Each row of R is roughly a mix of the hidden directions of one of a few groups; one row fits no group.
R (102 x 10):
[[-1.35 -1.80 -1.29  2.06  1.32 -0.70  3.54 -0.38  0.11 -2.93]
 [-1.94 -0.20 -1.10 -0.15  0.71 -2.24  3.12 -1.13  2.93 -2.10]
 [ 1.30  0.12  3.53 -0.27 -2.11 -2.08  1.58  0.95 -1.31 -2.52]
 [ 0.85  0.66  0.07  1.99  2.37  1.01 -3.25 -1.08 -3.32 -0.09]
 [-0.04 -1.60 -0.01  2.76  1.81 -0.19  1.62 -2.26 -0.87 -3.54]
 [ 0.61  1.16 -0.76  0.18  1.35 -0.54 -0.11 -3.40  3.88 -1.86]
 [ 0.37  0.86 -0.25  3.37 -1.62  0.11 -1.96  2.56  0.49  2.98]
 [-0.30  0.54 -1.61  0.79 -1.29  2.24 -1.32 -0.11 -1.12 -4.61]
 [-2.51  0.77 -3.10  1.55 -2.85  0.51 -2.35 -1.31 -0.01  0.23]
 [-1.41 -0.89 -0.22  2.28  4.33 -1.32 -1.02  1.89  0.43  1.08]
 [-1.26 -0.45  0.97  1.63 -0.54  2.42  3.07 -2.92 -1.86 -1.24]
 [-2.64 -1.97 -1.06  1.40  1.42 -0.70  3.52 -0.23 -1.73 -1.63]
 [-1.20 -2.70  0.15 -0.56 -2.63  0.73  0.67 -1.18 -2.44 -3.19]
 [-2.81 -2.80  1.20 -1.55 -2.34 -0.69 -0.50  2.61  0.94  1.02]
 [-2.17 -2.33 -0.30  0.59 -0.63  0.35 -1.40 -2.67 -3.20 -2.02]
 [-3.75 -1.34  0.01  0.70 -0.61 -2.51 -0.90 -2.96 -0.08  1.38]
 [ 1.64  2.50  1.59  1.38  0.62 -0.72 -3.20  0.06  1.11  2.95]
 [-2.03  0.88  0.23 -0.69 -1.51 -1.22 -3.31  2.13  0.06  3.14]
 [ 0.03  0.63  1.79 -2.10 -1.47  0.80 -3.70  1.60 -2.40 -1.30]
 [ 3.74  0.83 -0.79  1.92  0.93  2.75  1.76 -0.10  1.17 -1.63]
 [ 0.70  2.66 -1.69  1.32  2.45 -1.95  1.82  0.39 -2.94 -0.68]
 [-4.34 -1.13 -0.54  0.33  1.71 -2.93 -0.35  1.04 -0.74 -0.82]
 [ 1.11  0.32  1.42  1.04 -0.32  0.50 -0.06 -2.92  2.56 -3.83]
 [ 0.80 -0.23  0.85 -0.23  1.86  1.39  0.53 -3.85  1.80 -3.05]
 [-0.10  3.79  0.06 -1.67 -0.51 -1.33  1.30 -0.87  3.58 -0.17]
 [-2.96 -1.53 -0.27  2.49  1.50  1.96  1.59 -2.48 -1.54  0.01]
 [-0.46  1.79 -1.42 -2.73 -0.12 -0.67 -0.88 -0.03  3.53  2.81]
 [-3.32  1.10 -2.42 -0.77  0.99 -0.18 -2.91  0.54  0.25  2.44]
 [ 1.56 -2.07 -0.27 -0.78 -0.18  1.01  3.47 -3.10 -1.56 -1.38]
 [ 3.93  0.10 -0.17  0.18 -1.04  2.30  1.35  2.19 -2.30 -0.86]
 [-2.30 -3.41  1.48 -0.01 -1.85  0.03  0.49  2.85 -1.90  0.16]
 [ 0.45 -2.31  0.88  0.10 -0.26 -2.43 -3.25  0.01 -2.88 -1.83]
 [ 0.51 -3.79 -0.47  1.78  0.39  1.18  2.74 -2.03  0.68 -1.69]
 [ 0.21 -3.67  1.41  1.29  0.52 -0.73  1.13  3.77 -0.91 -0.45]
 [-0.46  1.33  0.55 -0.53 -0.85  1.18 -3.24  3.64  2.02  1.41]
 [-0.27  0.24  0.14  2.28  4.03 -0.60  1.25 -2.25  1.81 -1.64]
 [-2.73  0.78 -1.98 -0.03 -1.13  0.97 -1.97  3.32  1.05 -2.09]
 [-0.36  0.33 -0.18 -2.73 -1.42  0.55 -1.43 -0.26  4.11  2.33]
 [ 1.13 -0.35  0.28 -1.82 -0.61 -2.35 -1.85  1.98 -0.62 -4.01]
 [-0.57  0.49 -0.21 -1.25 -0.08 -2.69 -1.56  3.23  2.27  2.67]
 [-0.27 -2.15 -1.61  0.56 -1.05  3.94 -0.13 -0.09 -2.69  1.74]
 [-2.18 -0.12 -0.17  1.92 -1.36  1.52 -2.96  0.88  0.43 -3.49]
 [ 2.55  1.00  1.47  0.11 -1.48  2.25  2.04  2.72 -1.20  2.14]
 [-3.22 -1.24 -0.01 -0.77 -2.09 -1.24 -1.38  3.19 -1.32  1.51]
 [ 2.91  1.58  1.36  1.94 -0.47  0.26  0.75  0.45 -3.23 -2.53]
 [-1.74 -1.54  2.21  3.25 -0.49 -0.27 -1.90  2.43 -0.70 -1.83]
 [ 3.10  0.17  1.23  0.85 -1.01  2.23  2.05 -3.08 -1.21 -1.23]
 [-0.62 -3.28 -2.18 -0.52 -0.85  2.25  0.95  2.87  1.04  1.53]
 [-1.43  0.94 -1.17  1.48  3.33 -0.46 -0.90 -0.74  2.10  3.31]
 [-0.35 -0.22  1.88 -0.03  0.59 -3.63  1.63  0.35  2.48 -2.90]
 [-0.79 -2.94 -2.74  0.25  0.46  2.67  0.37  1.93  0.99  2.34]
 [-0.29 -0.85  2.69 -0.67 -1.91 -4.30 -0.14  0.19  0.02 -1.96]
 [ 2.61 -0.01 -0.94 -1.62  0.44  0.18  3.00 -3.51 -0.71  1.48]
 [ 0.96  0.11 -0.76 -1.60  0.22 -2.15 -2.73  0.31  3.79  1.95]
 [-3.44 -2.77 -1.00 -1.07 -0.99 -1.34  0.60  1.56  1.12 -2.45]
 [-4.42 -1.18 -0.59 -0.22 -0.36 -2.36 -2.09 -1.72 -0.32  0.20]
 [ 3.50  3.04 -0.17 -0.74 -0.41 -0.48 -1.65  1.79 -1.22  2.14]
 [-0.19 -2.14 -0.64  1.51  0.93  0.27  3.02 -2.71  1.68 -2.64]
 [ 2.31  0.30 -0.11 -2.12 -2.79  0.72 -0.21  3.69  0.01  1.62]
 [ 3.79  0.98  0.15  1.44  0.17  2.35  0.24 -3.10 -0.14 -1.39]
 [ 2.52  2.85 -0.36  1.15 -1.65  1.62 -3.48  0.20 -0.79  0.71]
 [-1.14 -0.75 -0.40  2.20 -1.22  2.11 -1.26  0.46 -0.44 -4.44]
 [-2.51 -0.86 -1.47 -0.76  1.95 -1.16 -1.44 -2.09  3.57  0.63]
 [-2.08 -0.72 -1.24 -0.64  0.87 -0.87  2.11  1.62  4.25 -1.05]
 [ 2.38  1.85 -1.62  0.54 -2.36  2.05 -1.97 -2.55 -1.49  0.38]
 [ 2.25 -0.60 -1.06 -1.46 -1.02 -2.70 -0.18  2.35  2.57  2.32]
 [-3.30  0.23  0.72  0.03  1.68 -2.73 -1.46 -2.26  2.08  1.10]
 [ 1.58 -1.25  0.39 -0.98 -1.92  0.61  1.75 -1.15 -0.27 -4.57]
 [ 0.49  1.89  0.81 -0.98  2.23 -3.92  0.29  0.28 -1.84  2.27]
 [-1.16 -0.30  2.35  0.26 -1.12 -2.86 -2.42  2.77 -0.84 -1.96]
 [-1.97  2.32 -0.57 -0.86  0.25 -0.29  2.39  1.23  3.89  1.30]
 [ 2.71  1.37  1.20  1.29 -0.15 -0.81 -1.47  2.26 -3.74 -0.49]
 [ 5.12  1.02  0.61  0.13 -1.10 -0.98 -1.59  1.38  0.27  0.43]
 [ 4.66  0.98 -0.14  0.49  0.93  1.68  2.07 -1.19 -1.00 -1.09]
 [-2.21 -1.31  0.52 -0.13  0.79  2.22 -1.52 -3.20 -2.86 -1.16]
 [-3.25  0.23 -0.55 -2.42 -0.01 -2.19 -0.78  1.85  1.11  2.77]
 [ 4.72  1.94  0.11  1.31  0.14 -0.11 -0.06  0.80 -2.45 -0.20]
 [ 1.59  1.57  2.81  0.69 -1.17  0.00  0.82 -2.80 -2.90 -1.70]
 [-2.43  1.21 -1.94 -1.59 -0.94 -0.18 -1.01 -4.00  1.49 -0.83]
 [ 5.00  0.61 -0.49  0.31 -0.34  2.21 -0.40 -0.67 -0.29  1.78]
 [ 0.96  1.68 -0.67  0.94 -2.15 -0.22 -2.34  2.11 -1.12  3.69]
 [-0.66 -2.25  1.75  1.03 -1.40  0.22  0.08  2.84 -3.83 -0.33]
 [-2.49  1.14  0.49 -0.73  0.17 -3.67 -0.19  0.63  3.17  1.50]
 [ 2.44 -0.05  0.52 -0.18 -1.25 -0.51 -1.18  3.51 -2.84  2.16]
 [-1.15 -1.25 -0.16 -3.21  2.23 -1.76  3.41 -1.01  0.74  0.27]
 [ 0.70 -1.73  1.88 -1.77  1.00  0.04  1.33 -4.44  1.00  0.92]
 [ 1.43  2.42  1.28 -0.72 -0.14 -0.87 -1.83  3.85 -2.11  1.02]
 [ 3.24 -0.73  1.42  1.57 -0.62  3.17 -1.86 -1.08 -1.98 -0.21]
 [-0.11 -2.82 -0.04  1.30  1.26  0.09  2.83 -1.45  2.07 -2.97]
 [-0.33  2.02  1.27 -1.31 -0.27 -3.90 -2.49  2.07  0.39  1.02]
 [-1.93  1.73  0.24  0.56  1.23 -1.21 -3.52 -0.99 -2.99  1.45]
 [ 0.49  0.54 -0.44 -1.16 -0.75  3.48  1.10 -3.11  2.88  0.79]
 [-3.73  0.39  1.53 -0.07  0.33  0.81 -2.00 -2.33  1.48 -2.39]
 [-4.38  0.59 -1.61 -0.60 -0.15 -1.97 -1.75 -1.50  1.58  0.61]
 [ 3.12 -0.04  1.01  0.29  2.16  0.38  2.53 -3.41  0.91  0.08]
 [-2.67  0.16 -0.14 -1.43 -1.46 -1.11 -2.20  3.12  0.12  2.70]
 [ 2.19  2.06  0.94  1.11  0.02  3.17  0.72  0.44 -2.88  2.08]
 [ 0.60 -0.79  2.36 -0.43 -3.59  2.57  1.63  1.69 -1.59 -0.44]
 [ 1.22  0.04  2.89 -2.28  2.34 -0.37 -0.17 -1.82  2.47  2.10]
 [-4.00 -0.25 -0.39 -1.36  0.59 -3.11 -1.16  1.34  1.78  0.39]
 [-1.17 -2.03  0.14 -2.81  1.88 -0.74  3.80  0.66  0.48 -1.37]
 [-2.65 -1.45 -0.46 -4.04 -0.06 -0.29  0.75 -1.21 -0.73 -2.50]]

One row of each group comes first, with its name. Which group is each row after those in?
[-2.05 -1.74  1.04  1.54  0.12 -1.36 -2.21 -2.63 -3.05  0.92]
A
[-1.12  1.03 -2.67  2.58  0.02 -1.61  1.06  2.63 -2.15 -1.77]
E
[-1.46  0.06  1.15 -2.16 -2.21  0.82 -2.09  2.77 -0.62  2.90]
S

[-0.84  0.15  0.87 -2.50 -4.00 -1.86 -1.39  0.29 -1.75 -1.49]
A
[ 1.98  1.23 -2.34 -1.44 -0.51  1.24 -1.05 -3.64  2.32  0.12]
A
[ 0.95 -2.22 -0.49 -2.02 -3.13  1.69  1.28 -1.65 -1.86  1.95]
E
[ 2.47 -1.88 -1.59 -0.24  0.52 -3.42 -0.12  1.21  2.71  1.21]
S
[-2.06  2.80 -1.01  0.23  1.73 -0.10 -3.21 -0.59 -1.69  2.21]
A
[-2.39 -1.97 -0.20 -0.36 -0.55  3.35  2.34 -2.46  1.29 -0.12]
S
[ 2.73 -0.99 -0.32  1.23 -0.71  3.09  3.26 -1.04 -1.66  0.04]
S
[-1.54  0.19 -0.92 -2.06 -0.49 -1.05  1.13 -0.94  4.83  0.40]
S
[ 0.30 -1.81  0.71  2.00  1.86  1.13 -3.91 -2.27 -0.85 -0.85]
S
